One vector is turned by the same rotation once a tick. Each row is the vector after some number of ticks, and that number follows the row.
The counts run from 0 to 506.
100; 70; 91; 96; 108; 123; 98; 80; 123; 112; 88; 75; 92; 122; 103; 76; 119; 106; 98; 91; 87; 101; 100; 103; 105; 94; 92; 109; 88; 127; 100; 117; 89; 101; 142; 84; 109; 64; 108 => 135
117; 111; 121; 89; 69; 92; 105; 99; 113; 95; 112; 92; 88; 128; 93; 116; 107; 98; 113; 123; 104; 121; 102; 108; 87; 77; 114; 120; 64; 107; 71; 89; 93; 106; 95; 127; 96; 107; 123 => 396
95; 100; 108; 101; 88; 104; 111; 91; 126; 92; 109; 88; 94; 90; 81; 138; 133; 94; 90; 127; 114; 98; 85; 99; 96; 108; 97; 115; 97; 118; 99; 87; 106; 136; 90; 140; 91; 106; 113 => 414
136; 116; 122; 99; 85; 106; 104; 101; 97; 130; 90; 100; 107; 83; 93; 119; 130; 88; 106; 102; 96; 107; 125; 100; 98; 128; 104; 108; 120; 125; 96; 90; 99; 100; 125; 97; 82; 121; 94 => 68
120; 106; 131; 98; 83; 86; 109; 106; 112; 102; 95; 98; 112; 116; 79; 122; 101; 102; 93; 100; 105; 124; 97; 119; 87; 98; 99; 105; 74; 79; 65; 81; 87; 122; 91; 118; 107; 128; 105 => 168
81; 106; 102; 94; 98; 104; 88; 90; 92; 91; 79; 78; 82; 93; 112; 95; 100; 108; 130; 84; 103; 78; 89; 94; 97; 88; 111; 103; 114; 108; 65; 99; 73; 77; 144; 78; 86; 97; 113 => 491
117; 116; 111; 96; 67; 86; 58; 89; 122; 126; 86; 116; 103; 93; 103; 99; 110; 111; 127; 124; 104; 100; 94; 102; 92; 102; 100; 113; 93; 111; 88; 118; 86; 96; 81; 81; 90; 117; 113 => 426
123; 89; 108; 130; 107; 99; 109; 105; 105; 117; 105; 127; 111; 98; 63; 115; 100; 86; 79; 123; 116; 104; 109; 103; 124; 127; 87; 102; 107; 97; 101; 101; 87; 133; 79; 99; 105; 107; 105 => 322
112; 110; 102; 110; 102; 85; 93; 121; 87; 99; 74; 98; 126; 87; 89; 100; 101; 121; 100; 85; 101; 105; 85; 119; 109; 107; 91; 82; 128; 80; 115; 68; 87; 126; 125; 67; 114; 120; 103 => 77
106; 95; 114; 114; 106; 107; 110; 98; 98; 97; 110; 131; 86; 101; 73; 121; 95; 77; 110; 124; 134; 82; 96; 88; 117; 108; 91; 107; 106; 96; 75; 101; 78; 120; 77; 111; 88; 92; 127 => 216
63; 66; 112; 129; 139; 118; 116; 108; 96; 116; 93; 88; 90; 90; 87; 113; 108; 100; 71; 91; 116; 87; 93; 106; 104; 107; 90; 92; 114; 90; 90; 104; 103; 116; 124; 108; 103; 82; 94 => 6
106; 65; 81; 107; 99; 105; 113; 96; 95; 110; 101; 102; 82; 121; 121; 78; 85; 101; 109; 122; 112; 95; 108; 78; 119; 100; 111; 95; 96; 117; 105; 107; 69; 109; 109; 87; 76; 63; 104 => 470
107; 91; 113; 143; 117; 107; 109; 108; 83; 137; 94; 124; 101; 78; 81; 121; 102; 84; 90; 109; 115; 91; 124; 104; 120; 129; 99; 104; 117; 103; 84; 111; 93; 114; 108; 81; 92; 106; 93 => 94
96; 106; 79; 103; 92; 103; 71; 93; 115; 109; 101; 110; 102; 110; 76; 105; 95; 124; 95; 134; 121; 102; 81; 112; 126; 92; 87; 103; 110; 113; 132; 131; 90; 122; 78; 95; 100; 105; 119 => 303
89; 81; 113; 124; 101; 112; 106; 110; 109; 95; 99; 88; 102; 104; 95; 101; 109; 99; 78; 96; 88; 116; 80; 129; 85; 69; 93; 91; 60; 77; 84; 78; 101; 123; 105; 117; 134; 106; 106 => 256
119; 87; 96; 112; 65; 91; 119; 108; 96; 67; 125; 97; 101; 98; 118; 87; 82; 120; 114; 112; 106; 108; 129; 95; 104; 82; 122; 94; 61; 99; 94; 84; 69; 115; 101; 84; 95; 97; 127 => 347
93; 93; 105; 87; 122; 100; 109; 105; 98; 114; 75; 96; 109; 126; 68; 109; 97; 95; 82; 96; 120; 101; 74; 117; 118; 122; 83; 89; 137; 94; 110; 75; 97; 128; 126; 94; 91; 94; 98 => 59
106; 111; 105; 90; 76; 86; 85; 103; 105; 113; 93; 112; 89; 114; 85; 128; 97; 102; 128; 140; 128; 99; 94; 86; 112; 99; 113; 118; 101; 113; 79; 113; 86; 102; 76; 107; 66; 117; 111 => 422
107; 110; 106; 98; 85; 95; 84; 94; 96; 109; 90; 98; 91; 80; 108; 101; 100; 120; 121; 107; 117; 79; 123; 80; 100; 123; 113; 101; 128; 117; 87; 113; 68; 87; 126; 68; 68; 102; 101 => 91
91; 77; 100; 102; 99; 104; 119; 109; 108; 81; 103; 74; 86; 123; 104; 100; 101; 100; 90; 107; 97; 122; 84; 116; 99; 70; 103; 93; 71; 93; 96; 65; 102; 120; 112; 137; 105; 86; 109 => 260
90; 96; 107; 121; 100; 81; 91; 103; 91; 102; 86; 117; 76; 75; 112; 109; 105; 76; 116; 116; 120; 84; 70; 97; 87; 85; 101; 85; 102; 85; 72; 64; 76; 111; 104; 106; 90; 114; 104 => 335
139; 84; 100; 105; 70; 82; 97; 89; 121; 130; 97; 114; 107; 134; 101; 85; 92; 100; 111; 129; 99; 125; 98; 104; 98; 111; 96; 100; 72; 107; 100; 82; 81; 120; 76; 103; 92; 98; 103 => 66
102; 120; 123; 101; 77; 102; 84; 95; 99; 83; 97; 99; 90; 103; 91; 97; 86; 125; 129; 103; 109; 92; 100; 101; 108; 75; 112; 117; 80; 106; 66; 122; 82; 83; 100; 83; 91; 103; 139 => 373
84; 92; 119; 116; 96; 87; 78; 105; 121; 110; 81; 96; 90; 88; 108; 108; 115; 114; 97; 111; 104; 105; 70; 126; 77; 69; 99; 99; 73; 78; 67; 99; 101; 113; 88; 118; 111; 120; 105 => 27
105; 99; 91; 75; 82; 96; 93; 87; 132; 88; 82; 69; 126; 117; 92; 84; 120; 133; 97; 85; 88; 115; 88; 113; 93; 95; 93; 105; 88; 103; 118; 85; 91; 117; 126; 85; 110; 101; 110 => 412
129; 96; 88; 82; 94; 94; 94; 81; 109; 100; 86; 112; 113; 136; 83; 65; 95; 103; 117; 102; 108; 107; 86; 99; 124; 112; 86; 102; 108; 115; 106; 97; 68; 111; 118; 75; 92; 85; 121 => 443
74; 104; 94; 90; 116; 114; 79; 102; 100; 105; 82; 79; 98; 116; 66; 99; 110; 113; 91; 92; 114; 94; 76; 116; 129; 98; 84; 93; 139; 122; 114; 113; 99; 106; 131; 90; 89; 95; 111 => 284
90; 135; 114; 97; 87; 112; 76; 95; 94; 102; 89; 86; 103; 99; 69; 113; 103; 118; 114; 92; 96; 89; 104; 119; 118; 83; 101; 130; 102; 120; 86; 134; 107; 82; 118; 84; 101; 120; 126 => 148
130; 115; 108; 73; 67; 85; 84; 86; 120; 108; 81; 99; 109; 115; 104; 94; 109; 112; 138; 112; 95; 105; 101; 97; 97; 102; 102; 112; 87; 119; 83; 92; 70; 99; 104; 78; 87; 115; 112 => 65
86; 108; 112; 102; 111; 112; 85; 107; 87; 97; 82; 86; 98; 98; 106; 91; 102; 115; 115; 67; 97; 95; 77; 123; 100; 79; 95; 95; 109; 91; 81; 83; 86; 81; 140; 73; 117; 106; 123 => 130
67; 95; 110; 96; 101; 91; 97; 92; 122; 113; 96; 96; 93; 94; 84; 127; 112; 109; 91; 129; 126; 95; 86; 88; 98; 98; 103; 120; 100; 106; 76; 123; 83; 126; 78; 114; 79; 105; 98 => 163
119; 102; 125; 105; 92; 103; 116; 114; 77; 102; 94; 74; 87; 100; 113; 104; 97; 96; 120; 84; 87; 107; 125; 116; 94; 97; 120; 94; 103; 102; 64; 74; 89; 79; 143; 86; 88; 99; 105 => 244
107; 90; 77; 106; 85; 84; 86; 111; 106; 108; 98; 105; 109; 103; 105; 78; 96; 139; 97; 128; 114; 109; 100; 110; 117; 96; 110; 85; 108; 99; 139; 110; 79; 121; 100; 70; 86; 106; 99 => 74
